Each path below is one point turned by a fixed rotation once a step. After each direction that follows a path, write how fast that rotation turns it, in degrees a step (0 if it stays still).
Each turn is a multiple of 5 degrees from 10 to 175, or 0.
Each row of a path follows its step; steps can be skipped.
path 1
step 4: [-1.70 -1.53  0.40  2.84 -0.74  2.39  0.13 -0.36  1.83 -1.14 -2.01  1.33
 -1.84 -0.64 -1.14 -1.87  1.84  1.16 -0.85  1.04 -2.22  0.29  1.37 -1.62
 -0.79  0.63  1.01  0.24 -1.47 -1.57 -0.62 -2.53  1.04  1.05  1.72  0.63
 -0.66  0.82 -0.89 -2.68 -0.66 -1.43  1.33  0.51 -0.19 -1.06 -0.45  1.52
  0.42  0.76  0.32  1.18  2.59 -2.09 -1.96 -2.11  0.66 -2.23  1.34  1.00
 -0.87  2.02 -0.01  1.68  0.78  0.09]
step 5: [-1.12 -2.67  1.20  3.47 -0.94 -0.36 -0.11 -1.06 -0.73  0.59  1.02 -1.47
 -1.58  0.06  1.34 -2.22 -0.75 -0.77  1.08  0.95  0.40 -0.11  0.28 -2.13
 -0.86  0.60  1.56  1.88 -0.22 -1.01 -1.37 -2.42  0.78  2.00  1.17  0.47
 -0.98  1.13  0.82 -2.97 -0.35  1.40 -0.68 -0.02 -2.03  0.13 -0.60 -1.63
 -0.17 -0.71  0.61  2.67  0.72 -2.17 -0.48 -1.28  0.22  0.21  0.03  1.53
  0.06  2.56 -1.91  2.57 -0.95 -1.78]
step 8: [-0.29 -2.60  0.84  0.82 -2.06 -0.48  1.58 -0.59 -0.77  0.09 -0.79 -0.72
 -3.01 -2.02  1.60 -2.50 -0.69 -0.35  1.95 -0.36 -2.37 -1.68  0.13 -1.10
 -1.31  1.52  1.45  1.11  1.21 -1.40  1.75  1.36 -0.52  1.76  1.22  0.99
 -1.45  1.06 -2.56 -1.80 -0.99 -0.40  1.97 -0.14 -1.84 -0.61  0.59  0.42
  0.88  0.75 -0.17  1.92  0.70  1.65 -1.72 -0.22  0.11 -0.59  1.73 -1.11
 -0.44  2.38 -1.26 -2.61  1.32 -0.61]
step 9: [ 1.46 -0.03  2.52  0.63 -0.38  1.79  1.99 -0.31  1.34  1.14  0.73 -1.30
 -1.96 -1.93  2.07 -0.37  2.17 -0.52 -1.43  1.31 -0.25 -2.08  1.01 -0.38
 -1.51  1.98  0.91 -0.06 -2.04 -2.04  1.39 -0.22  0.43  2.74  1.32  1.12
 -1.57 -0.01 -0.80 -1.93 -1.33 -0.65  0.27  0.21  0.51 -2.03  0.95  2.08
 -1.42 -1.69 -0.38  1.84 -0.14  0.10 -0.33 -0.31  1.50 -1.86  0.47  1.22
  0.14  3.35 -1.58  0.63  2.04 -0.56]
step 17: [ 0.07 -2.04  1.20  0.77 -1.18  0.22 -0.02 -0.70 -0.98  0.00  1.35 -0.49
 -1.84 -1.56  3.45 -0.45  0.56 -0.19  0.55  1.23  1.72 -1.96 -1.05 -0.42
 -0.58  1.32 -1.92  0.83  0.41 -2.03 -0.36 -2.48 -0.30  1.65  1.53  1.43
 -1.41  0.34 -2.34 -0.69 -2.12  1.02 -0.66  2.02 -1.99 -1.15  0.53 -2.67
  2.31  1.36  1.66  1.19 -0.82 -0.17 -2.38  0.21  1.31  0.09  0.38  1.97
 -0.59  1.24 -1.66  2.68 -0.48  0.44]
step 22: [-0.99 -2.09  0.30  2.68 -1.82 -1.08  0.42 -3.02 -1.19  1.20  0.03 -1.52
 -2.23 -1.42 -0.24 -0.07  0.07  0.56 -2.47  0.15 -0.51 -0.98 -0.43 -2.14
  0.00  1.61 -0.65 -0.83 -0.22 -1.29 -0.59  0.69 -1.15  2.21  0.30  0.77
 -0.34  0.50 -1.84  1.14  0.14  0.20  0.93  0.72 -3.54  0.66  1.96 -0.70
  2.84  0.38 -0.42  1.33  1.52 -1.56 -2.61 -0.77  0.72 -1.30  2.77  0.23
  0.21 -0.66 -3.05 -0.22  0.33  0.03]
step 23: [-0.45 -2.78  1.46  2.13 -1.37  1.62  1.22  0.25  0.19  0.05  0.95 -0.68
 -0.52 -1.85  2.39  1.39  0.03 -0.21 -1.67  2.01 -2.70 -1.08 -0.54 -1.72
  0.17  3.88  0.53  0.11 -0.97  0.62 -0.08  1.60 -0.92  2.35  1.28 -0.66
  0.80  1.46 -1.54 -0.93 -0.58  1.61 -0.36 -0.07 -0.77 -1.78  1.21  2.01
  2.62 -0.25  1.45  1.22 -0.21  1.02 -0.20 -0.68  0.08  1.20  2.66  0.74
  0.10  2.48 -1.36  0.69 -0.03  1.08]
step 24: [-0.50  0.26  3.07 -0.37 -1.88  2.07  0.37 -0.90 -1.00  0.49 -0.76 -0.31
 -0.51 -1.45  0.52 -0.13  2.16  0.90  0.22  0.61 -1.16 -0.73  0.98 -0.99
 -1.10  1.38  0.48 -0.01 -2.65 -1.39 -0.74  0.69 -0.34  1.63  3.58  1.97
  1.21  2.84  1.23 -0.66  0.13 -0.49  2.05 -0.25  1.48 -1.47 -0.74  0.62
  2.00 -0.42 -0.32  3.88  0.66  0.62 -1.19 -0.17 -0.51  1.17  0.58  1.48
  0.53  2.09  0.63  2.54 -0.87  1.82]
step 29: [ 0.27 -1.05  2.86 -1.64 -2.28  0.47  0.19  0.27 -1.48  0.93 -0.97  0.23
 -0.90 -1.01  3.68  0.91  3.08  1.06 -1.63  1.30 -0.58 -0.25 -0.52 -0.35
  0.28 -0.07 -2.12 -0.34 -1.46 -3.35 -0.79 -1.32 -1.44  1.04  0.82  0.16
  1.56  1.78 -2.37  0.15 -1.57 -0.10  0.01  0.77 -0.58 -2.01 -1.01 -1.67
  1.08 -1.95 -0.03 -0.25 -0.37  1.41 -1.22  1.10  0.38 -1.39  2.20  0.94
 -0.15  2.72 -0.73  1.40  0.26  0.51]
step 30: [ 0.24 -1.28  0.51  2.15  0.23  1.94 -0.61 -0.92  1.81 -1.86 -2.56  0.67
  0.38 -0.65  0.79 -0.66  4.23  1.14  0.54  0.79 -1.62  0.33  0.23 -1.55
 -0.55  0.21 -0.38 -0.59 -0.97 -1.92 -1.14  1.02  0.07  0.53  1.28 -0.90
 -0.02  2.77 -1.45  0.14  0.28 -1.11  0.04  2.20 -1.21 -0.78 -0.92 -1.49
  1.20 -0.80 -1.89  0.22  2.21 -1.52 -2.31 -0.96 -1.32 -2.18  3.28 -0.39
 -0.28  1.50 -0.66  2.35  0.54  1.14]
Speeds:
[ 0.43  0.28 -0.38  0.50  0.13 -0.15  0.47 -0.24 -0.43  0.53 -0.29 -0.04
  0.31  0.17 -0.20 -0.07 -0.45  0.18 -0.26  0.84 -0.33  0.35 -0.29  0.44
 -0.22 -0.02 -0.06 -0.16  0.13 -0.10 -0.24 -0.78 -0.96  0.21 -0.38  0.30
 -0.17 -0.19 -0.12  0.77 -0.21  0.36 -0.13 -0.10 -0.68 -0.23 -0.30  0.16
  0.71  0.24  0.46  0.00  0.05 -0.06  0.53 -0.36 -0.17  0.60  0.02  0.39
  0.39  0.10  0.19  0.60  0.09 -0.41]
65
[ 0.25  0.20 -0.24  0.19 -0.83  0.43  0.20  0.03 -0.12 -0.39  0.46 -0.46
  0.67 -0.22  0.41 -0.30  0.36 -0.49 -0.07  0.43  0.49 -0.12  0.62 -0.39
 -0.25 -0.66  0.04 -0.43  0.06 -0.23  0.22 -0.64  0.00  0.59 -0.25  0.21
 -0.15 -0.08  0.01  0.16  0.38 -0.25  0.17 -0.38 -0.24  0.28  0.02 -0.84
 -0.33  0.19 -0.84 -0.50 -0.30 -0.11  0.32  0.47  0.39 -0.31  0.05  0.44
  0.40  0.32 -0.29 -0.08 -0.27 -0.10]
90
[ 0.25  0.38  0.12 -0.19  0.13  0.14  0.07  0.01 -0.58  0.20  0.00 -0.17
 -0.56  0.70 -0.39  0.16  0.49 -1.04 -0.12  0.20 -0.02 -0.66  0.40 -0.12
 -0.43 -0.15 -0.03  0.08 -0.33  0.18  0.09 -0.24  0.33 -0.64 -0.31  0.29
 -0.41 -0.45  0.15  0.05 -0.17  0.58 -0.23  0.24  0.32 -0.38 -0.29 -0.22
 -0.37 -0.15 -0.06  0.73 -0.13  0.83 -0.76  0.02 -0.01  0.49 -0.17  0.05
  0.14 -0.05 -0.56  0.52 -0.45 -0.27]
95
[ 0.04  0.21 -0.20  0.16  0.40 -0.19 -0.26 -0.12  0.62 -0.33 -0.44  0.16
 -0.45 -0.36 -0.02 -0.20  0.21  0.12  0.60  0.00 -0.19 -0.73  0.25  0.46
 -0.59 -0.38 -0.61 -0.08  0.74 -0.21  0.51 -0.02  0.00 -0.56  0.17  0.49
 -0.18 -0.54 -0.60  0.41  0.36 -0.19 -0.04  0.73 -0.49 -0.18 -0.30 -0.16
  0.70  0.69 -0.22 -0.24 -0.04 -0.19 -0.47  0.60  0.10 -0.31  0.13 -0.43
 -0.19  0.21  0.30 -0.11  0.11  0.03]
80
[-0.31 -0.07 -0.05 -0.09  0.38 -0.30  0.66 -0.53 -0.11 -0.42 -0.72  0.02
 -0.51  0.14 -0.05  0.61  0.53 -0.53 -0.24 -0.23  0.24 -0.12 -0.43  0.49
  0.30  0.51 -0.19 -0.73  0.55  0.04 -0.01 -0.31 -0.15  0.77  0.01 -0.62
  0.18 -0.30 -0.60 -0.10 -0.20 -0.57  0.15 -0.25  0.36 -0.05  0.57  0.40
  0.25 -0.36 -0.50 -0.39  0.03  0.08 -0.40  0.01  0.00  0.00 -0.04  0.38
  0.36  0.60 -0.26  0.25 -0.39  0.06]
55
[ 0.01 -0.12  0.17  0.32 -0.69 -0.20  0.39  0.09  0.31 -0.36  0.35 -0.25
  0.57 -0.43 -0.12  0.91  0.20  0.02  0.20 -0.03 -0.03 -0.21 -0.19 -0.32
 -0.45 -0.45 -0.27 -0.79  0.73 -0.12 -0.54 -0.20 -0.15 -0.48 -0.36 -0.02
  0.45  0.28  0.54  0.01 -0.06 -0.01  0.32  0.11  0.47 -0.66 -0.35 -0.10
  0.42 -0.74  0.69  0.10  0.68 -0.14 -0.32 -0.20 -0.11 -0.02 -0.20 -0.57
  0.06 -0.12 -0.29 -0.33 -0.08 -0.16]
10
[-0.11 -0.01 -0.57  0.03  0.50  0.10  1.26  0.25  0.02 -0.23  0.26 -0.28
 -0.16 -0.55 -0.06 -0.73 -0.72 -0.34  0.04 -0.87  0.19  0.22  0.08  0.34
 -0.11 -0.09  0.35 -0.43 -0.32 -0.38  0.00 -0.39  0.06 -0.09 -0.01  0.08
 -0.06  0.12  0.39 -0.43 -0.76  0.24 -0.25  0.43 -0.44 -0.09 -0.29  0.30
 -0.62  0.13  0.01 -0.19  0.31  0.19 -0.32 -0.14  0.28 -0.44 -0.41 -0.36
 -0.12  0.58  0.35 -0.03  0.02 -0.35]
10
[ 0.42  0.07  0.06  0.17 -0.19  0.32  0.20 -0.42  0.67  0.69 -0.41  0.29
  0.43  0.28 -0.56  0.19  0.08  0.12  0.35 -0.48  0.01  0.05  0.63  0.25
  0.62  0.28  0.62  0.34  0.29 -0.49 -0.71 -0.06 -0.09 -0.12  0.12  0.37
 -0.89 -0.34 -0.06 -0.13  0.43 -0.49  0.45  0.00  0.12 -0.69  0.23  0.12
 -0.32  0.04 -0.04 -0.36 -0.26  0.08  0.29 -0.27  0.32 -0.20 -0.25 -0.27
 -0.45  0.07 -0.72  0.05  0.03 -0.63]
65
path 2
step 1: [ 0.58  1.76  1.23  1.41  0.51 -0.63  1.14  0.21  1.01 -1.59  1.91  1.26
  1.54 -3.20 -1.69  0.64 -1.31  1.42 -2.41 -1.34  0.07 -1.66  0.21 -1.44
 -0.38 -1.25  0.67  1.60 -3.38 -0.93  0.38 -0.75  2.16  1.36 -0.32 -1.01
 -2.78  0.54  1.03 -1.35  0.62  3.19 -2.17  1.20  0.67 -1.14 -0.20 -0.14
  0.45  1.04  0.43 -0.09 -0.46 -0.19 -0.37 -0.75 -1.64  0.11 -1.27  0.70
 -0.52 -0.39  4.04  0.29 -2.88  0.77]
step 2: [ 0.53 -0.39  1.84 -1.18 -1.48 -2.02 -0.64 -0.07 -0.63  0.07  0.93 -0.66
 -0.48  2.09  0.45  1.66  2.39  0.70  0.86  0.18 -1.52  2.42  1.04  1.24
 -2.22  0.59  0.52 -1.61  0.85  0.37 -1.44 -0.13  3.81 -0.71  1.56 -0.19
 -1.99 -1.79 -0.13 -1.16  1.10  0.47  1.22 -2.09 -1.38  1.14  1.99  0.32
 -1.23 -1.43 -0.11  1.48  2.57  2.64  0.72 -2.77  1.44 -2.82  1.76  0.88
  2.31  0.46 -0.13  0.75 -0.23  0.39]
step 3: [-0.46 -0.93  0.16 -0.78 -0.46 -1.65 -2.92 -0.99  0.54 -0.72 -1.03  0.32
  1.05  0.02 -1.54  0.25 -0.45  1.09  1.26  1.31  0.82 -1.78 -1.04  1.33
  0.77 -1.42 -2.13 -0.60  0.15 -0.52 -0.73 -2.08 -3.32  1.25  2.77 -0.43
 -0.36  0.99 -1.48 -2.32  0.55  0.19  0.31  1.06  0.12 -1.06  0.97 -3.00
 -0.58 -0.08 -2.01 -0.78 -1.40 -0.76  1.37  1.72  3.13  0.81  0.96 -3.92
 -0.74 -0.46  0.31 -0.51  2.81 -2.06]
step 4: [ 1.73  0.32 -0.83  0.35  0.98  2.58  0.77 -0.31 -3.26  2.05 -0.95 -1.62
 -0.36 -2.01  1.46 -0.12 -0.90 -0.24  1.20 -0.10  0.64  0.41 -1.14 -1.90
  2.78  0.88 -0.40 -1.46  0.90 -1.55  1.58  1.39  1.68  0.58  0.92  0.04
 -0.16  0.23  0.99  2.77 -1.17  1.89 -3.09 -1.23 -1.23 -0.14 -0.95 -2.62
 -0.94  4.41  1.32 -0.77  1.18  1.50 -0.23  1.29  0.97  0.70 -1.25 -0.29
  0.94  0.36  0.01  1.02  0.30  1.63]
step 5: [ 1.87  0.55  1.20  0.57  0.12 -2.08 -0.05 -2.86 -1.46  2.14  1.04  0.63
 -2.28 -0.25 -0.26 -0.93  1.36 -2.13  0.06 -1.00 -0.83  0.17  1.76 -1.57
  0.37 -1.37  1.48  1.63  2.60 -0.51 -1.81  0.19  1.69 -1.22 -1.60  1.50
  1.48  2.48 -2.77 -0.47 -0.73 -2.23  1.13 -0.83  2.88 -1.83 -0.36  2.00
  1.33 -1.46  0.48 -0.42 -1.83  0.77  1.60 -2.14  0.50  0.64 -1.10  0.31
 -1.99 -0.58 -1.73  0.78  0.33  0.54]
step 13: [ 1.80 -1.57 -0.67 -1.80 -0.81  3.09 -0.55 -1.38 -0.15  0.03  1.26 -1.10
 -3.07 -0.74  2.73 -2.05  2.08  0.45  0.37  0.78 -1.14 -0.66 -0.27 -0.64
 -0.99  0.71  0.87 -0.85  0.98  0.62  0.11 -0.69  0.59  2.82 -1.70  0.76
  0.90  0.03  3.54  2.27 -1.76  0.02 -2.35  1.62  0.20 -0.40  1.70 -0.14
  0.40  1.15  2.47 -1.03 -0.48  0.45 -0.80  0.61 -2.29 -2.15 -1.04  1.52
  1.51  1.44  0.96  1.43 -1.58  0.42]
step 22: [ 1.24 -1.24  0.02 -0.28 -1.40  0.79 -0.33 -0.11 -1.74 -1.41 -0.43 -0.78
  0.39 -2.33  1.74 -0.21 -0.51 -0.61  3.11 -3.33  0.48 -3.78  0.67  1.72
  1.39  1.17 -1.23  1.24  0.94 -0.06  1.01  0.28 -0.17  1.77  0.54  0.88
 -1.07  1.61  0.43 -1.16 -0.34  1.29 -0.71 -0.37  1.29 -1.24 -0.02  0.26
 -0.81  2.75  3.13 -1.16  0.29 -1.33 -0.80  0.85 -0.27 -4.05 -0.45 -0.37
  0.10  3.59 -0.63 -0.62  0.35  1.28]
step 23: [ 0.83  1.23  0.25  0.25  2.07 -2.46 -0.10  2.92 -1.07  0.40  0.81  1.01
 -1.31  0.17 -1.74  1.12 -3.00 -0.92 -1.63  0.93  2.75  1.37  2.84  0.56
  1.03 -1.02 -1.05 -0.20  2.82 -1.48 -1.15  1.32  4.08 -3.32 -0.53  0.04
 -0.15  1.57 -2.10  1.18  0.56 -1.48  0.36 -2.00  0.73  0.00  1.04  0.46
  0.47  0.65 -0.79 -1.35  0.93 -0.59 -0.56 -0.15 -0.70  1.02 -1.17 -0.83
  1.23 -0.60 -1.43 -1.68  0.47 -0.98]
step 25: [ 1.00 -0.34 -1.52 -0.29  0.21  0.78  1.34 -1.60  0.31 -0.64  0.55 -2.02
 -0.10  1.89 -0.73 -1.66 -0.82 -1.11  1.25 -2.25 -0.36  1.24  0.04  1.84
 -0.35 -0.67 -0.73 -0.30 -1.49  3.25  1.46  0.51 -1.57 -1.19 -0.01  0.74
 -0.79 -3.17 -0.73 -0.84 -0.54 -2.95 -0.33 -0.33 -2.22  0.25  0.23 -0.95
  0.09  3.73  1.85 -0.46  0.78  1.14  2.53  2.75 -0.31  0.49  2.19  2.88
 -1.18 -1.49 -2.12  0.03 -0.38 -0.95]
step 28: [-1.64  0.38  1.22  1.09  1.01 -0.52 -1.18  0.04  3.73 -1.14 -0.80 -0.02
 -0.52  0.05 -1.11 -0.81 -0.44 -0.27  1.94 -1.72 -1.61  1.50  1.62  2.15
  0.45 -1.03 -1.52  1.94 -0.19 -1.15 -0.28 -0.65  1.63 -1.57 -1.50  2.21
 -0.95 -0.27  2.01 -2.41 -0.05 -0.92  1.23  0.99 -0.36 -0.24 -1.80 -1.55
  0.21 -0.45  0.20 -0.59 -4.08  1.17 -2.02  0.69  2.40 -1.48  0.87 -1.11
  1.97  0.28  2.01  1.01 -1.76 -2.10]
Speeds:
[-0.17 -0.25 -0.27 -0.16  0.00  0.22  0.01 -0.30 -0.08  0.20 -0.21 -0.68
  0.57  0.14  0.39  0.07  0.27 -0.50 -0.09  0.19 -0.05  0.69  0.08 -0.52
  0.04 -0.33  0.12 -0.28 -0.24  0.25 -0.31  0.11  0.92  0.98 -0.02 -0.30
  0.12  0.24 -0.25  0.29 -0.08  0.25  0.26 -0.27 -0.07 -0.37  0.14  0.21
  0.28 -0.22 -0.13  0.60  0.58 -0.19 -0.14 -0.01 -0.77  0.47 -0.30 -0.80
  0.41  0.22  0.14  0.85 -0.49  0.11]
130
[-0.39  0.17  0.21  0.27  0.08 -0.27  0.39 -0.52  0.46  0.16  0.32 -0.26
 -0.45 -0.45  0.08 -0.47 -0.13 -0.20  0.60 -0.35  0.19  0.01  0.69 -0.18
  0.50  0.39  0.15 -0.61 -0.40  0.02  0.20  0.87 -0.15 -0.04  0.14  0.64
 -0.45 -0.22  0.24 -0.25  0.26  0.12 -0.52  0.24  0.36  0.36  0.11 -0.79
  0.71  0.01  0.53 -0.66  0.38 -0.25  0.21  0.10 -0.42 -0.13  0.28 -0.15
  0.31  0.04  0.35  0.36 -0.47  0.03]
120
[ 0.01 -0.06 -0.26 -0.38  0.25 -0.43  0.21 -0.42  0.26  0.16  0.52 -0.33
  0.51 -0.36 -0.42  0.70  0.00  0.11 -0.58  0.06 -0.12  0.41 -0.02  0.15
 -0.22 -0.13 -0.41 -0.60 -0.99  0.05 -0.27 -0.38  0.16  0.08  0.08 -0.35
 -0.33  0.05  0.44 -0.67  0.01  0.27  0.38  0.32 -0.74  0.25  0.00 -0.04
 -0.11  0.21  0.41 -0.09  0.82  0.02  0.41 -0.35  0.39  0.36  0.61  0.35
 -0.45 -0.49  0.02 -0.54  0.05  0.14]
45
[ 0.00 -0.49 -0.15  0.18 -0.60 -0.23  0.17 -0.52 -0.33 -0.40  0.36 -0.35
 -0.37  0.98  0.31  0.26 -0.53  0.13 -0.56  0.37 -0.78 -0.30 -0.12  0.14
  0.02  0.37 -0.38  0.21 -0.19  0.50  0.15  0.54  0.02  0.40  0.45  0.24
  0.02 -0.10 -0.06 -0.75 -0.13 -0.32  0.12  0.29 -0.22 -0.54 -0.12  0.26
 -0.07  0.09 -0.75 -0.65  0.05  0.01 -0.26  0.03 -0.13 -0.62  0.48  0.24
  0.20  0.01  0.02  0.66  0.23 -0.22]
95
[ 0.91  0.04 -0.02 -0.92 -0.25 -0.49 -0.28 -0.48 -0.40 -0.46 -0.33  0.11
 -0.94 -0.15 -0.41  0.38 -0.21 -0.17  0.46  0.23  0.31  0.49  0.19  0.11
  0.32  0.23  0.08 -0.26  0.34  0.25 -0.30  0.25  0.21  0.52 -0.51  0.39
 -0.18  0.58  0.40  0.30  0.06 -0.12 -0.35  0.34  0.08 -0.20 -0.18  0.40
 -0.18  0.44  0.09 -0.14  0.13 -0.52  0.32  0.30  0.04  0.41 -0.25 -0.12
  0.00  0.17 -0.20 -0.16  0.93  0.32]
40
[ 0.39  0.28 -0.40  0.13  0.10  0.56 -0.11  0.48  0.12  0.10 -0.15 -0.10
 -0.19 -0.13  0.12  0.24 -0.23 -0.62 -0.03 -0.57  0.22 -0.32  0.02  0.26
 -0.07  0.20  0.61 -0.77 -0.14 -0.19 -0.75 -0.04 -0.54 -0.15  0.42  0.07
 -0.01  0.22  0.78 -0.66 -0.59  0.77 -0.39  0.47  0.10  0.20 -0.23  0.58
 -0.43  0.10 -0.45  0.34 -0.11  0.22 -0.41 -0.34  0.14 -0.17 -0.08 -0.16
  0.58 -0.27 -0.47  0.67 -0.15  0.02]
160
[ 0.44 -0.35  0.48 -0.11  0.80  0.44 -0.45 -0.07 -0.53 -0.05  0.37  0.31
 -0.08 -0.16  0.28  0.00  0.23  0.35 -0.21 -0.12 -0.36 -0.01  0.55 -0.44
 -0.50  0.13 -0.26 -0.39 -0.08  0.17  0.14  0.66  0.32 -0.08  0.42  0.29
 -0.15  0.08 -0.12  0.11 -0.23  0.31 -0.39  0.45 -0.12  0.01 -0.13 -0.70
 -0.02 -0.29 -0.72  0.90 -0.51  0.11  0.72 -0.30  0.31  0.09  0.12 -0.15
 -0.96  0.40  0.14  0.27  0.16 -0.02]
10
